Rows swapped in pairs by one turn or mirror: which row each one swaps with
The rows were stretched afterwards, more along some directions than others.
j131: [31 -75 109 -156 -77 -217 90 -139 -293 43 45 90 -52 35 60 58 48 49 7]
j445: [-24 -75 282 -267 -102 147 -23 -38 -35 -84 -18 -111 -7 91 322 104 -196 215 77]
j182: [10 -106 -45 191 2 23 -52 -211 156 -184 170 55 29 -131 -214 -28 -18 -22 24]
j888: [-136 54 66 -73 9 -160 -75 -176 219 -111 105 2 132 -162 -29 89 -64 148 55]
j289: [122 -36 54 69 -146 162 201 -48 -177 129 -18 36 45 -104 115 11 -74 103 3]
j518: [125 54 -85 105 126 -20 69 52 34 -158 277 48 75 -69 34 186 67 60 -160]
j258: [-62 -28 131 69 -75 28 150 -27 38 66 163 -152 -171 51 -86 -354 -102 105 120]
j50: [188 23 33 260 248 21 -59 -95 207 -43 101 98 40 36 -115 155 -119 176 -106]
j588: [12 -173 9 -126 -20 27 -53 -19 -204 154 38 146 42 148 121 42 111 -31 -32]
j203: [3 160 -62 160 -223 154 100 116 32 95 19 86 -70 -177 41 -131 -93 -102 -70]
j637: [135 -38 -102 -72 239 187 -33 76 -375 2 -147 61 93 97 293 340 86 9 -50]
j902: [-115 74 340 99 -146 83 66 -60 14 -15 -27 160 -110 -169 -105 -133 -220 72 129]
j557: [123 -39 -128 82 189 -58 -261 -176 28 -145 52 81 -63 84 -269 194 118 1 -58]
j244: [61 107 43 41 -7 70 91 161 58 160 -59 288 -48 -6 -57 -84 -55 23 -156]
j545: [-62 -78 191 -43 -71 -37 164 -107 -34 -44 24 -61 -95 -4 -104 -197 105 -1 140]
j860: [75 -99 -203 -90 35 -100 1 -118 -231 -2 68 153 -210 7 -95 96 57 -89 -100]
j750: [106 210 -31 164 248 72 -118 -56 166 -107 218 -2 -131 -47 5 -4 -64 100 107]
j152: [281 -21 -283 22 342 114 -90 -40 -124 -126 100 88 -44 81 54 221 141 -3 -104]
j304: [25 -17 105 165 -259 109 240 -17 254 -18 188 -30 -120 -117 4 -244 -78 98 -75]
j927: [194 -127 -66 230 71 143 100 -96 18 45 -38 -68 -102 94 -16 -40 102 141 -95]
j54: [-79 42 -86 -58 149 -345 82 -1 67 -2 -9 -62 91 -84 -86 -78 33 116 11]
j544: [131 270 -3 -56 170 75 -121 156 5 -113 10 -1 -5 -67 144 109 26 -23 33]
j583: [44 -73 -222 51 70 -89 -141 -122 40 22 79 54 -118 29 -229 -95 169 -2 -6]
j108: [18 11 43 167 -151 85 2 86 151 125 -112 248 11 38 -153 14 -136 -23 -237]
j141: [79 68 -83 -89 135 -210 -17 -54 -208 -97 -61 -122 -122 1 -146 90 -6 51 60]
j398: [38 79 272 -16 -155 185 169 188 89 -47 -48 139 124 -63 -41 -49 -81 65 -90]
j926: [104 29 231 -115 6 134 14 5 -24 -116 -57 162 5 -78 111 128 -281 102 -19]
j115: [-196 -129 138 -255 -58 -116 53 -107 19 34 35 -46 109 79 192 8 -23 43 86]
j897: [97 52 7 64 380 38 32 -165 9 -78 68 -64 -4 -117 20 47 -105 222 139]
j618: [-44 106 138 -136 -177 84 123 163 -24 -21 -63 -38 29 -53 173 -72 99 7 90]
j295: [-31 43 -20 51 -2 -85 6 -15 153 26 -128 -163 -78 149 26 -110 69 75 62]
j850: [83 -6 -36 -19 180 -68 121 11 73 20 -27 30 -49 -60 -166 -162 166 37 -104]
j904: [-20 50 39 -127 9 -156 11 1 133 -16 -63 -99 -193 32 -162 -157 38 76 40]
j992: [169 136 -169 132 137 193 -73 55 -41 -61 78 141 107 -96 99 231 5 -11 -140]
j154: [-149 -59 62 -14 -13 166 -266 -232 -199 -121 112 -10 -9 -9 113 101 -47 -133 131]
j822: [-192 -39 32 99 -127 -49 7 -44 83 115 173 186 3 84 -87 -55 88 -138 -21]
j291: [-265 -65 172 2 -6 33 2 -196 136 -38 140 -4 -126 -14 117 -195 -47 -14 170]
j492: [-96 -22 -17 -56 -119 -12 8 -85 -216 46 -59 69 20 135 206 146 154 -170 -12]
j569: [199 73 -10 265 38 262 -45 9 54 -6 -6 38 -187 -47 -45 -92 -157 105 -30]
j436: [-126 -252 97 -137 -22 17 -204 -311 5 -150 122 -66 -54 73 -30 -13 -64 56 122]
j7: [23 46 -10 -258 -31 -56 95 58 -162 -8 145 -135 95 43 155 56 68 68 10]
j909: [-23 99 48 -95 263 145 -97 84 -197 -228 100 5 -47 -84 198 129 -78 2 213]
j316: [151 -63 -106 36 25 44 -47 -78 -242 -55 -98 82 21 -83 -60 243 7 -79 -126]
j893: [-17 -7 -11 170 -107 -181 91 -90 151 124 179 42 48 106 -92 19 -76 99 -105]
j371: [-103 -13 121 193 -32 185 103 -27 47 -160 120 -25 17 -108 -101 -104 55 -36 83]
j326: [-93 44 -1 283 -162 104 3 -89 213 70 185 109 -88 -96 -11 -199 -32 -177 -76]
j652: [133 92 -136 280 143 -60 80 167 277 75 100 81 -119 54 -288 -175 -23 156 -42]
j42: [113 243 230 97 -158 191 114 191 317 -2 -25 -48 120 -61 47 -84 -122 190 -129]
j177: [81 -15 50 24 68 79 -4 86 -173 -115 14 -61 -221 -37 38 -27 -170 93 44]
j663: [213 -65 -144 219 -81 269 106 152 -38 122 -92 99 -143 69 -8 -154 -60 -5 -134]

j652 is swapped with j860
j141 is swapped with j893
j544 is swapped with j326
j7 is swapped with j258
j750 is swapped with j203

